Each path below is one point turned by a fixed rotation once a step. After each direction that follows a path, write how fast that rotation turns it, in degrees each step (0 if it stays still).
Each turn is a multiple of 5 degrees from 10 to 175, or 0.
Each row of a path follows its step; steps can be skipped.
path 1
step 0: [-28  10   0  12  -1  -1   4  14  -8  28 -16 -25   5 -30  20 -40  -3   3
  28   3   0  18  -3  -1  18  -7 -18  33  14  -9  32  23 -13   6  12   0
  20  16  13  12  11 -23   9  10   4   3  -7  10   1  16   6 -16]
step 1: [  5  -7 -32 -17 -29 -12  27  -5  21  15  45  -6  18  25   5 -27  -2  20
  -3  -1   9  20 -16 -21  14  -4   6  -9   9  13  -1 -13  -9  -4  -6  15
  18 -14  18  18 -13 -17   8  12   3   6 -23   4   2   9   6 -24]
step 2: [ 25  14  10  14 -20  -3   3  -6 -10  17  -8 -16   5 -13  -4 -35 -14   6
  12  14  -6  11  12   1  16  -8 -10   3   8 -19  10  -9   6 -25  -1 -17
  21  13  21  16 -15  -7  -7   7  -8 -13  43  35  20  33  18 -15]
step 3: [ 17  -6 -13  -6  13  -9  21   7 -16  19  11  12  -5  19  -7 -11 -10   9
   6  -7   4  25  -2  -2  22 -14  24  11 -10  15  -5  33 -37 -24   1  38
   3 -18  24  -3 -12  -7  19  -7 -17  17  -7  14  33   3   9 -19]
step 4: [ 25  25  -7  10 -10   5  16  -2  -4  -7   1  -3   4   5  22 -15   4   4
 -10  -3   3  21  -9  20  16 -29   5  -8   4 -16  16  -9  17 -15  28 -34
  -8 -25  51  15  -3 -12  14  -3 -13  -7  33   5   3 -18   0  -7]
step 5: [  4  -3 -17  33  18 -14 -26  -5 -13  29  15 -22 -13  11 -24  -9   0  15
  18 -10 -20  30  -9  24  -1 -29  32  13   6  -1   6  12 -34  -4 -17   2
  21 -20   8  -6   4 -13  10   3  17   4  13   8   8 -12  -2   3]
step 6: [ 20   6 -39   1 -21  -1 -13   9  12   7   0   1   8  -8 -13 -34 -17   8
   7 -35 -11   1  14  12   7  -1 -16  -9   3   1 -20  16  29 -16  11 -22
  -9 -29  31  -4   4 -24  11   4  -9  23  -5  -5   1 -29  -8 -14]
step 7: [-12   4 -10  20  -6   6 -20  -8  18  28 -10 -43   1   0 -21  -9   4  12
 -21  -7  15   0  10  -7  14 -17 -10  39   7  -2  16  -9 -18 -20 -22   2
 -19 -34   6  11  -2 -13  13  -8  26  -1  29  -2  19   1  -2   8]
step 8: [  5   2 -37  26  13 -13  11   7   5  11   1  14   5  24   1 -45  -4 -21
  16   7 -15  -9  11  -8  12   0 -24 -11  21 -31 -18   0 -12 -14  -5 -10
 -20 -31  -1  -7  10  -5  12 -17  13  12 -28   8  18  -8   2 -17]
step 9: [ -2   7 -15  19 -14  24  21  17 -21  38 -12 -26   3  -1  -4   6   8  13
   2  14  29   6  35  -1   7   0  -5  16  15   3  18 -13  29  -3 -12  -2
  11 -39   0   9 -10   3   9 -13  11  -4   6  10  -3 -25  28 -19]
[ 2 -5 -3 -7  7  0 -9 -2  3  1 -7 -3  4  1 -5  1 -7 -6 -5 -2 -2 -1  5  5
  0 -7  5 -8 -3 -2  9  3  2 -3  5 -3  2 -5 -2  1  5 -1  4  6  4 -1 -1 -6
  5 -4 -8  5] -> 40
[ -6   6  -4   2   8  -6   6   1 -13   0  -8   7   2   2   3   6   4  -1
  -2   1  -3  -3  -3   8   0  -3  -1   0  -4  -7   2  -1   3  -4   3   8
  -2  -7   1   3  -8   3   1   1   1  -6  -3   1  -4  -1   1  -2] -> 70
[ -4   1  -1   7   8  -6  -4   6   2  -2  -6   2  -5  -2  -1   0   0   3
   3  -2  -4   9   2   0  11  -2   5   1   5   0  -3   4  -8  -2  -3  -1
  -1   7 -10  -4   1  -3   1  -1  -3  -6  -7  -3   3   8  -6  -2] -> 145
[ 3 -8 13 -3  2  1  6 -6  7  5 -3  3 -3  0  0  0 -1  3  6 -6  3 -1  0  8
  5  0  5 -7  9 -1  0 -1  2  5  6  5 -3  0  0  7 -6 -2 -4  0  5 -1 -1  6
  2  1  3 -5] -> 40
[ -5  -3  -3   8   1  -5   7 -10   1   2   0   3  -4  -4  -9   5   2   2
  -2   4   5   6   2  -6  -8  -2   2   0  -2  -1   0   6  -4   1   3   4
  -1  -2  -6   9   6   0   3   7   0  10   6  -2  -1   2   0  -4] -> 160
[ -5   7   2  -1  -1  -4  -3  -1  12   0   2   5   5  -5   5  -2   9   4
 -11   2   3   0  -2  -3   0  -3   8   1  -3   8   3  -5  -1   2   4  -3
  -6  -7   3   7  -2  -3   1  -6  -1  -5  -4  -3   2   5   0   3] -> 120
[  4   1  -2   1  12   2  -1   4   4   6  -8   4  -1   7  -6  -3  -2   8
   6   0   6  -1  -3 -10  -4   5  -1   1   0   4   7   3   6   1   6   2
   4   0   5  -3  -3  -3  -1  -5  -8   4  -4  -2  -7   0  -1   2] -> 130
path 2
step 0: [ -5  -3  18   9  -5 -23  -7  10  23 -11  20   7  -1   8   5  -1   8 -16
  -6  -9 -13   7 -16 -17  -2  -1 -20 -16 -20  42  -3  -9 -20  12 -16 -41
  10   7 -23  -4  10  -2  39  17  17  12 -26  19  13 -36 -25 -13]
step 1: [-25 -13   1  36  -8   5 -17  16  -5  11  11  13 -16   6  -8 -25  12 -18
   1  11 -37  12 -10  21   1  18 -26 -26  12  15 -49   9   4  12 -15  10
   6 -19  11  17   6   4   1 -45   1 -11 -12 -12   2   1  -3  -1]
step 2: [  1 -26   1  -8  -6   3 -13 -25  29  -1   0  11 -18  21   8   8  -5  30
   5  35   9  -7 -36   5 -12  -2   7 -18   4  16 -11  14  17  -2 -18  30
 -28  11   2   6 -21  -8   3 -18   3  21  18 -16 -29  -2  37 -18]
step 3: [  1  -3  13  28  12 -23  -1 -25  37 -16 -32  10 -12 -15   2  21 -10   6
 -19 -30 -10  -9   4   0  -1   4  -1 -15  -9 -18  -5  13  23  12  32 -25
  -7  30 -12 -14 -11   1  35   5  -2   5   3   8  -9 -26  10 -31]
step 4: [-25  12 -27   7   2  10  14  22  -5  29 -27   4  -2   6  12  -6 -20 -21
 -11  12   3   2   9  -6 -29   5 -10   8  29   4   2  26  10  25  27 -20
  14  -9  17   6  23   6  31 -23  -4 -41  -4 -17  -4 -16  -4 -22]
step 5: [-16  -1  16  -8  -8  -3  -6   8   4  18  -9  11 -16  54  14 -34  -6   3
 -17  31   2 -21 -25 -16 -38   2  27  -7   4  23  28 -42  -6 -11  -1 -10
  -1  -1  13  20   0   7   1   7   9  12   7  10  -5 -10  -4 -11]
step 6: [ 22   1  28  21  -9 -15  -3   5  17 -23  -6   7 -27  28  11 -10  11   1
 -40 -37 -31 -10 -25  19   3  10   4 -17  -8 -16 -14  -2  -2  -4  15  -9
  -5 -22  -6  25  12  -5  -7   6 -25  -2   3   3  35   4  24   5]
step 7: [  5  17  -9  -5 -21 -22  -9  21  26  -2  -9 -18   7   6   8  20  -8  10
 -14  26  12 -13 -27   2  18  -2  -4   5  29 -27 -16  61 -10  -8 -31  -3
  -8 -18   6  13  16   3  21 -11 -12 -16 -10 -24   5  -9   7   5]
step 8: [-24  20   1  36  -7 -18  -6  16  31  14 -21  11   0  12   6  -2  13   8
  14  29   0   4  -1 -22  13 -24  16 -27 -15 -37  17  -5   2 -11 -18  -9
   9  23   0   9  -2  10   4  11  19  10  11   7 -48 -15 -17   4]
step 9: [ 16 -14  -7  14 -11  24  12  15   4  15 -22  23 -13  -6  31 -12  13   4
   1 -34 -11  19   1  14 -28 -16   5 -35 -30  -9  -2  23  -7  22  20   7
  27 -23 -10   5  35 -14 -14   9  16  -2  18   3 -13  -8   3  -9]
[-5 -1  2  0 -4  5 -4  6 -5 -4  0  5  7 -8 12  0 -6  1  4  2 -3 -9 -1  8
 -2 -4 -2 -2 -4  0 -1  1 10  4  2 -3 -2  5  7 -5 -5  2 -3  7  0 -2  2 -3
 -2 -2  3 -1] -> 55
[  4   2  -1 -10   3   3   1  -3   8   4   6  -1   7   0   0   6   5   2
   0  -1   0   1  -1   4  -2  -7  -3   2   2 -11  -5   0   0   0   3  -7
  -3   3  -1  -2  -3   8  10  -2  -6   2  -2   7   7  -2   7   2] -> 95
[  2  -7  -3  -1  -1  -2   1  -1   2  -5  -4  -8  -1   1  -2   0 -11  -2
   7 -13   5   4  -3   5  -1   3   3  -8  -7   0  -7  -4   3  -2  -1  -2
   3   2  -5   3   6   2   3   6   2  -6  -2  -1   7  -7   0   3] -> 120
[ -4  -7  -2   4   1  -3  -4   1   7  -1  -1   4   5  -4  -6   7   2   8
   0  -2 -10   3  -3   7   3  -2   5   4   1   2   2  -1  -3   7 -11   4
   3  -1   1   1   1   3  -2  -2  -7   2   1  -5  -5  -8   1   9] -> 60
[ 1 -8  4  6  4  0 -6  1  4 -7  5  4 -4 -8 -1  0  1 -3 -5  0  2  4 -4 -1
 -4  0 -4  4  7 -6  3 -3  9  1  2  0  6 -9 -2 -2  7  5  1  8  5  0 -4  7
 -5  6  2  2] -> 130
[-3  1 -7 -5  2 -9 13  3 -3  2  3  4 -1 -5  4 -5  4  0 -1 -2  8  3 -7  1
 -2  3 -2  3 -3  1 -3  5  2  9 -1  3 -3 -8 -3  6 -5  8  0  2  0 -2  7 -7
  0  2  3  1] -> 140
[  2  -1   6   5   0  10   6  -6   3   3  -2   4  -7  -2   5 -10   2  -1
   2  -5  -2   8   0   1   9  -6  -6   1   4  -5   3   0   0   4   1   4
   0   1   5  -1  -1  -3   0  -3  -5 -12  -1  -5   6   0  -1   3] -> 140
